Questions about the row below.
1) Give the median of all entries.
2) Give the entry just right of the largest entry.
3) Give the entry just left of the smallest entry.
4) Give the entry just right of the centre entry.
[-0.42 -4.46  2.43 -2.12 -5.73 -6.39 -5.15  2.04 -5.12]
1) -4.46
2) -2.12
3) -5.73
4) -6.39

[[6664 6800 6960 6776 6625 6908]
 [7978 5361 6857 6057 7410 7277]
 [5935 6218 8088 8033 6183 5096]
 [6375 5228 6730 8155 7052 2690]
 [4585 8140 6062 7925 6072 2571]
 [6196 7119 7204 7404 6300 6877]
 [7800 5453 7045 6261 7265 7263]]
What is the entry in the bottom-left corner?
Answer: 7800
The last entry, reading row by row -> 7263
What is the entry in the top-left corner?
Answer: 6664
What is the entry directly above 6375?
Answer: 5935
What is the entry directly below the largest entry?
Answer: 7925
The entry just right of 7045 is 6261
The 2nd largest entry is 8140
What is the entry directly below 5096?
Answer: 2690
What is the entry just right of 7410?
Answer: 7277
The entry directly below 5361 is 6218
The top entry of the column that holds the smallest entry: 6908
What is the entry directly below 6664?
Answer: 7978
What is the entry directly above 7265?
Answer: 6300
What is the second entry, reading row by row?
Answer: 6800
The smallest entry -> 2571
The entry just right of 6261 -> 7265
What is the entry directly below the smallest entry?
Answer: 6877
The 3rd largest entry is 8088
The entry directly above 6261 -> 7404
The entry directly above 4585 -> 6375
What is the fifth-last entry, reading row by row?
Answer: 5453
The largest entry: 8155

B =
array([  6.9, -21.7,   8.2,   4.7, -14.2,   0.2, -13.4,  12.9, -14.2,
        -0.5,  -8.4,   5.7,  10.8,   2.0,  -4.4,  -5.9])
Report the entry just left of -4.4.
2.0
Report the maximum.
12.9
The entry just right of 12.9 is -14.2
Report the entry just left of 4.7.
8.2
Report the entry just left of 0.2.
-14.2
Report the minimum.
-21.7
Report the entry just left of the smallest entry.
6.9

W =
array([[58, 66, 66, 63, 66, 61, 66, 62, 70, 76, 61, 68, 63],
       [70, 72, 41, 55, 37, 55, 78, 46, 68, 66, 23, 43, 73],
       [79, 75, 44, 56, 41, 59, 75, 54, 58, 55, 39, 40, 76],
       [73, 72, 42, 54, 38, 55, 78, 47, 66, 67, 27, 44, 74],
       [84, 73, 54, 56, 53, 63, 74, 64, 55, 58, 61, 47, 74],
       [55, 64, 68, 63, 68, 60, 66, 62, 72, 79, 62, 72, 61],
       [68, 73, 39, 55, 34, 54, 78, 43, 70, 66, 17, 42, 73],
       [55, 64, 67, 63, 67, 60, 66, 62, 72, 78, 60, 70, 62],
       [72, 72, 40, 54, 37, 55, 78, 46, 67, 66, 24, 43, 74]])
Indices start at 0.
The entry just right of 27 is 44
Read off the entry in the top-left corner.
Answer: 58
Read off the entry in the bottom-right corner.
Answer: 74
Read off the entry at row 0, column 2.
Answer: 66
The entry just right of the smallest entry is 42
Read off the entry just right of the centre entry.
Answer: 64
Read off the entry in the top-right corner.
Answer: 63
The entry directly below the largest entry -> 55
Read off the entry directly below the smallest entry.
Answer: 60
The entry just left of the centre entry is 63
Read off the entry at row 1, column 2.
Answer: 41
Read off the entry just right of 38.
Answer: 55
The entry directly below the centre entry -> 66
Read off the entry in row 2 and column 0.
Answer: 79
Read off the entry directly above the smallest entry.
Answer: 62
The smallest entry: 17
Read off the bottom entry of the column that holds the smallest entry.
Answer: 24
The entry at row 2, column 1 -> 75
The entry just left of 59 -> 41
The entry at row 1, column 1 is 72
Read off the entry directly above the largest entry.
Answer: 73
Read off the entry just left of the smallest entry.
Answer: 66
Read off the entry in the bottom-left corner.
Answer: 72
The entry at row 1, column 0 is 70

331	735	383	661	745	695	790	563	464	438	458	753	552	659	749	529
412	509	474	778	673	882	401	137	739	818	550	462	448	674	487	779
137	633	322	716	963	809	646	364	672	705	607	620	389	698	645	714
557	544	744	366	655	154	556	998	530	482	808	551	720	463	563	413
382	515	671	442	842	264	466	821	649	635	860	489	634	506	520	524
417	524	692	420	802	218	479	882	619	581	859	503	668	496	536	484
978	523	776	572	75	464	439	573	484	471	455	539	746	530	516	487
191	532	468	660	964	643	437	406	759	788	750	480	462	638	527	711
995	498	827	485	120	368	461	699	479	467	548	522	759	481	500	459
271	694	342	697	822	818	784	437	544	576	475	713	456	681	703	632
292	532	432	769	797	848	421	187	747	805	601	477	430	685	515	772
248	616	340	757	834	910	643	255	664	731	520	611	386	707	616	746
620	516	776	366	594	164	524	969	541	507	802	523	723	454	531	427
The entry in the bottom-right corner is 427
Give the entry in the bottom-left corner.
620
Give the third-last entry, reading row by row.
454
Give the 2nd entry on the main diagonal.
509
The top entry of the column that holds the largest entry -> 563
The third entry on the main diagonal is 322
The entry directly below the smallest entry: 964
The top-right entry is 529
Give the third largest entry.
978
The entry directly above the smallest entry is 802
Give the second-last entry, reading row by row.
531
The first entry in reading order is 331
The second largest entry is 995
The 2nd entry on the diagonal from the top-right corner is 487
Give the fourth entry, reading row by row.
661
Give the bottom entry of the column that holds the smallest entry.
594
The first entry of the largest entry's row -> 557
Give the entry just left of 471.
484
The 5th entry, reading row by row: 745
The entry just left of the largest entry is 556
Give the entry just right of the smallest entry.
464
The minimum is 75
The largest entry: 998
Give the entry directly below 522.
713
The entry just left of 638 -> 462
Give the third entry, reading row by row.
383
The entry directly below 467 -> 576
The entry just left of 522 is 548
The entry just right of 539: 746
Give the entry directly above 503.
489

7396  5058  2251  4252  6988  3719  9763  6173  5873  6279  7206  7539  4690  4005  8839  6654
7506  4955  2795  4876  3942  8249  8152  7036  6207  5388  5313  5373  3521  3388  7558  6251
3721  5236  5963  5370  5143  7291  3573  6181  5662  4332  5798  5151  7067  6896  4174  5712
5328  5480  2805  3562  5228  6542  9709  6003  6117  4308  4842  4700  5043  3104  7386  5526
7452  5466  2682  4456  2482  9257  8354  5956  5862  5055  4384  4772  5776  4927  6285  4918
5051  5731  8559  7659  3825  7046  3086  4145  5796  5396  4534  5326  6220  7263  4497  6025
1080  5553  3623  2114  6030  5605  6327  6789  4556  5619  4824  5417  9105  9744  7946  6354
7841  6128  5914  5562  1733  9551  3525  5206  5763  4478  3980  5096  6219  5930  4512  5016
8004  6189  7325  7674  7050  3009  4291  5570  6282  7178  6952  8135  3855  3348  3820  7718
4784  5966  8492  5653  5920  6268  2857  4104  5987  4680  6471  5421  8416  9028  3358  5905
2833  5467  3034  2808  6502  4290  6899  6928  5612  4972  7663  5272  7217  7989  7642  6204
Rows and columns are numbered from 0.
The entry in the bottom-left corner is 2833
Read off the entry at row 1, column 2.
A: 2795
The entry directly below 5562 -> 7674
The entry in the bottom-right corner is 6204
Read off the entry just left of 8135.
A: 6952
The entry in row 0 and column 0: 7396
Read off the entry just left of 6220.
A: 5326
Read off the entry just right of 4680.
A: 6471
Read off the entry just left of 6899.
A: 4290
The entry at row 0, column 1: 5058
The entry just left of 6003: 9709
The entry at row 1, column 0: 7506
The entry just left of 6327 is 5605
Read off the entry directly below the smallest entry.
A: 7841
Read off the entry just right of 6181.
A: 5662
Read off the entry just right of 2795.
A: 4876
The entry directly above 4784: 8004
The entry just left of 5466 is 7452
The entry at row 2, column 0 -> 3721
The entry just right of 5570: 6282
Read off the entry in row 0 and column 2.
A: 2251
The entry just left of 5963 is 5236
The entry directly below 5862: 5796
Read off the entry directly above 7642.
A: 3358
Read off the entry directly below 3825.
A: 6030
The entry in row 2 and column 2: 5963
The entry directly above the smallest entry is 5051
The entry just right of 5796 -> 5396
Read off the entry just right of 5370.
A: 5143
Read off the entry just left of the largest entry.
A: 3719
